Each named turn below is shown by a few rows before and after it. Which turns, in which order, take the first row of each later pair to the second? The first pair is answered.
nak (before |-> after):
[-12  -9   3  22  -6 -24 -11  17 -14   3  -5   7  -6   6  16 -14 -12 -13
 -19  14] |-> [-17  -2   2  23  -9 -21 -12  15  -3   4  -7   6  -8   6  17 -16 -10  -6
 -19  13]
[  5  10  -7 -28  12  10 -28 -12 -18  24   2  18  19  20 -15 -11   1   7
 -15 -10] |-> [  8  10  -7 -24  14   8 -29 -11 -21  23   2  18  18  20 -13 -12   1   5
 -16 -10]
[ 26  16  27 -33  -3  42 -17  -6 -10  14  -2   5  38 -19  -9 -10 -19  22
  19  12] |-> [ 29  15  28 -34  -2  41 -15  -7 -14  14  -1   5  39 -18 -10  -8 -21  18
  20  13]
Lapez (before |-> after):
[-26 -13  -1  23  20   2 -25   1   8   8  22  -8 -46  -3  47  26  -3   5
  22  -8] |-> [  2   0   1  17  16 -46   6  18   2  19 -45  43   9  16  -1   4 -28 -16
   2   8]
[  2   7  21  15  -9  -6  -5   6  -1  -4 -20  16  12  -5 -22   2  -8  -9
  -1  28] |-> [-11   0  17  20  -3  18 -20  -2   3 -11  17  -8 -19 -14   4  14   5   0
   9  17]
[  1 -10  18  11 -19  18  -8  -1 -12   2  23  -3 -24  -9 -14   9   6 -11
  19  13] |-> [ 10 -20  -5  22   1  -4   9   4  -9   3   5  10 -22  10 -18  16   3 -28
   1   9]
futub (before |-> after):
[ -2  21  46   2  14  26 -17  -3 -24  -7   5   2   5 -33   9 -25 -19  32
  10   5] |-> [ -2  26  19  -4   9  -1   9   4   4   1 -44  25  33  -5 -21 -31 -20  29
  -3  -2]
[ -6   7   8   5   3  -4 -11  18  18   1 -13  -2  18   8 -10 -39   1  21
 -12  14] |-> [ -8 -23  -7 -23  -4  -4   4  18   7 -13 -19  -6  22  17 -29 -14  12  -5
  -2   9]
[ 22 -29  -9  20  30 -21  13  13 -20  -9 -16  12 -13  16  -7  26  -3 -46
 -23  19] |-> [ 23 -21  10  33  35  -6  -6   9 -31  -9  13   1 -29   0  13  23  -5 -38
 -17  23]
[ 36  28   9  13  14 -27   2  11 -20   3 -28  36   8   5  10  -9 -38   2
 -17   7] |-> [ 34  -4  -5 -18   7 -27  17  10 -35 -12 -31  29  11  13  -9  22 -25 -24
  -6   3]
boba (before |-> after):
[ 30 -10  12   2  36 -13  -1  -2 -41   2   8  11   3   1  15  12 -16 -14
 -19   9] |-> [ 29  -8  17  11  33 -15  -4   0 -40   3   8  12  -1  -1  16  10 -16 -14
 -20  12]
[  6  -8  18   2  -6 -11  -4  15 -12  -9  -2   6   2 -13  -8   9  -7 -15
  11  27] |-> [  0 -11  17   8  -4  -5  -9  14 -10 -12   9  -2 -11 -15   2  14  -3 -11
  13  25]
[ -3  -7  -1  43  12  -8  18  15  18  -5 -26  16 -19   0  18  -4  -1  -3
  -7   7] |-> [ -6 -16 -14  32  18   6  15   8  17 -11  -9   2 -34   2  30   8   9   0
  -2  -7]
[-33 -12  -6  47 -19  -5  14  -1  37   0 -21   7  14   6  -7  14 -14   0
   0  23] |-> [-43 -22 -19  41 -12  12  10  -9  38  -6   1 -10  -5   5   7  27  -3   3
   6  10]
goru (before |-> after):
[-24   7  38 -11 -39  43 -40 -11   1   2  46 -17  -2 -16   8 -18  28  36
  41   8] |-> [-16 -32  14 -58 -45  28  -5  -8 -15 -14  19  -6  21   6 -33  15  36  -5
  47   2]
[ 21 -13  -9 -28   7   0  36  -4 -31   0 -20  32  25 -11 -23 -25  10 -22
  -3   1] |-> [ 13 -15 -44   7  33  -8  40  -1  -5   6 -18  29  -2   7   2 -19  14 -13
 -22 -14]
[-11  -8   6  17  -8  -1  -4   7   0  -3   8 -11 -16  -5   5  12   1  -9
   0   6] |-> [-10  -6  14  11 -12   1  -6   6  -5  -5   9 -12 -13  -9   2  10  -1  -9
   4   9]
[  2  14  37  24  -5   2 -17   6   2  -1  14  -6  -6 -29  -3  -6  -7   7
  13  13] |-> [  8  -8  28 -10 -14  -5   2   7 -12 -10  -2  -1  10 -21 -31  12  -2 -18
  19  12]
Pairs:
Between the rows of a pair lie two turns.
[-13  -7   5   2   4 -12   8  15 -10 -14 -16  14   8  -5 -41  18   2 -30
  24  16] |-> [-21  18  22   7 -10  -2  -7  13   5  -5 -15  10  13 -17 -37  -4  -1  -4
  30  20]
goru Lapez
[ 11 -23  19  23  -7 -11  -2   7 -21  -5   6  -3 -11  -5  -6  21  -5 -23
  -4  18] |-> [  8 -22  24  21 -10  -6  -8   5 -21  -5  12  -8 -14 -10  -3  20  -3 -18
   1  19]
Lapez Lapez
[ -8   5  15  51  26 -17   8  11 -18  -5 -11  20   1  13  13   3 -21 -15
 -22  11] |-> [ -6  19  34  31   8 -14   7  10 -22  -2 -22  26  25   5  -5 -12 -25 -11
 -12  17]
boba Lapez
[-51  17  23  49 -16 -16 -59  23   0  37  14   2 -11  13  24  26   8  10
   1  11] |-> [-50  31 -14  27   7  -6 -52   8  23  46  14   0  -5  28  33  14  14  33
  -7 -22]
boba futub
[  2  -9 -11  -5  17   4   9 -12  11   0  21 -12 -15  -4   9  12   7   5
   5  -9] |-> [  8   2 -17  -3  26  -4  13 -12  16   6  13  -4  -7   1   8   0   0  11
  -6 -13]
boba goru
[ -1  17 -13  -6  -5  -8   8  -2  23  10 -37  16  22  10 -18 -21  -3  11
  -1  -1] |-> [-12 -20 -41   0  12   3  10  -5  17  -6  -6  -9 -18  16   4  17  15  -5
   2 -14]
futub goru
[-20 -15   3  -7 -33  -4   8  16  14  -5 -17 -11   7   2 -23  14   8  -8
  15  14] |-> [-26 -22  -2   7 -24  -3   3  16  18  -7  -8 -17 -10   3 -11  21  12  -8
  13  12]
boba Lapez
[ -6 -20 -35  -2   3  -7   5   9  16  -7  -3 -15 -12   6   9   3  10 -20
 -11 -16] |-> [ -5   0 -22  18   9  -3  -8   8  20   1   7 -16 -18  -4  26 -16   1  -3
 -17  -9]
futub futub
[-27   5  28  46  -9   9 -37   0  17   6  10  -3 -19 -17  24 -21   1  20
  -2  19] |-> [-19 -18  18 -29 -11  40 -28 -20 -11 -10  32 -21  -6 -20  12  -2  16  11
  23  -6]
boba goru
[-22  13   0 -17 -36   2   6   6  31  -1 -32  -5  12  -2 -19   0  22  22
  26   1] |-> [-18  -5 -32 -25 -13   1  19   1  27  -7 -25 -10   1  14 -13  18  28  11
  20 -19]
Lapez boba
[ -5  -6  20  -5 -13  13  -7   1 -12  -6  22 -16   4   0  -3   0   6 -17
  16   3] |-> [ -5  11   5   4 -13  -6   5   6  13   9 -14   4  25  16 -18 -18   0  -9
   0  -1]
futub futub
[ -4   8  20  -3 -22  -9  11   2  -7   4 -13   2  -5  -8  -6 -16   6   0
  13   9] |-> [ -6  -7  -3  -5 -15 -16  25   3  -3  -1 -19   5  -9   7  -9  -1  12 -10
   9   0]
futub goru
[ -7  -7  27 -23 -12 -14   5  18  -4  -9  -6  13   4  -5 -28  16   2  -9
   7  18] |-> [-17   0   0  23  14 -17  -2  19  27   1   2   8 -28   5   6  11   2  10
 -14   6]
goru goru
[-17  20   2 -18 -11  27 -11  -8  13   0   6 -15  -3 -22  -3 -28  -5  30
  -8  -5] |-> [-10  22   1 -32 -10  23  -4  -9   9   0  -4  -8  11 -17 -14 -32  -8  26
  -9  -5]
boba boba
[ 22  17  25 -24  16   7 -16  -9 -36  -6  36   3   2 -15  25  -6  -4   5
   1  -4] |-> [ 27   3  -1 -16  36  -6  -3  -8 -34  -9  33   7  -7   0  28   7  -3  -6
 -12 -13]
boba Lapez
[  7   8  19  15  26   2 -27 -13 -26   8  35 -10   9 -18  27  -1  -7   8
  22 -10] |-> [ 23  -6 -12  -2  47 -18   0 -12 -31   8  14   7  25   5  11   7 -10 -11
   6 -23]
boba Lapez
[ -8 -15 -29 -10  12  25  -9 -12  25   1   7  -4  -6  20   3  12  24  -6
   0 -16] |-> [ -1   5 -26   4  12   7  -7  -6  36  15 -19  17  11  25  -5 -10  11   1
 -14 -10]
Lapez goru
[-19 -21 -17  -4  -6   8   5  -1  10  -4  10 -14 -17   5   7  23  20  -7
   9 -11] |-> [  1   3 -12  19   7 -24  14  10  13  11 -24  19   7  16  -4  -4  -1  -8
 -16   1]
futub Lapez
[-23 -33 -24  34   8 -34  -9   1  13  -2  17 -15 -26  -2  32 -13  -6  27
 -22  -2] |-> [-23  -8   6  31 -13 -28 -23   1  14   6  16 -11  -9 -20  27 -37 -14  42
 -13  11]
futub goru
[ 18   6  -9   8  21 -17   4   6  -7   0  -6   9   0   8  13  -4  -3 -13
 -16  -1] |-> [ 15   3   7 -25  -3  -7   4   3 -16  -5  -9   7  21   1  -8  -4   1 -15
   2   2]
Lapez goru
[-12  14  14 -14 -15 -10   6   2   9 -11 -18   7  17  -3 -17  -8   3   7
  -5  15] |-> [-22   7   2  12 -10 -16   5   8  21 -10 -19   5   0   2  -7   0   6   7
 -13  16]
goru boba
[-19   1  16 -15 -41  -9  -1  -6  -3  -2  10  -7  12 -10  -9   9  23  -3
  24  -6] |-> [-18  12  16 -13 -32   1  -9 -11  -1   1  24 -13   6 -14   7   0  22   9
  22 -12]
futub boba
[  0  18  11  32   4  -4  -9   4  20  13 -16  10 -17   1   9 -27  -8  14
 -13   6] |-> [-16   2  19 -18 -33  19  -9  -2  15   1 -12  -8  -5  -8 -15 -10  10  11
  20   3]
futub Lapez
[ 12  -6 -35 -25  11  -8  24  -5   9  -2 -15  13  27  11 -25  -3  10  -9
 -18 -27] |-> [-15  18  22   5 -27  25 -22  -4  17   2  22 -13   0 -30   2 -19  14  25
   7  -5]
boba Lapez
[ -2   8  -1  23  -9   5  -5  11   7  14  14  16   3  -1  13 -10   6  -5
  -4   4] |-> [-11   6   2   4 -26  12  -6   8  12  12  12  11  12  -3   2  -8  13  -4
   8   2]
futub Lapez
[-12  -4  25 -16   2  13  -3  12 -22  17 -18 -39  -5 -19 -14   1  23  -4
  10  14] |-> [-11  -3  -3  18  34   0   1  16  -6  23 -15 -36 -26  -5   7   3  21   0
 -14   4]
futub Lapez
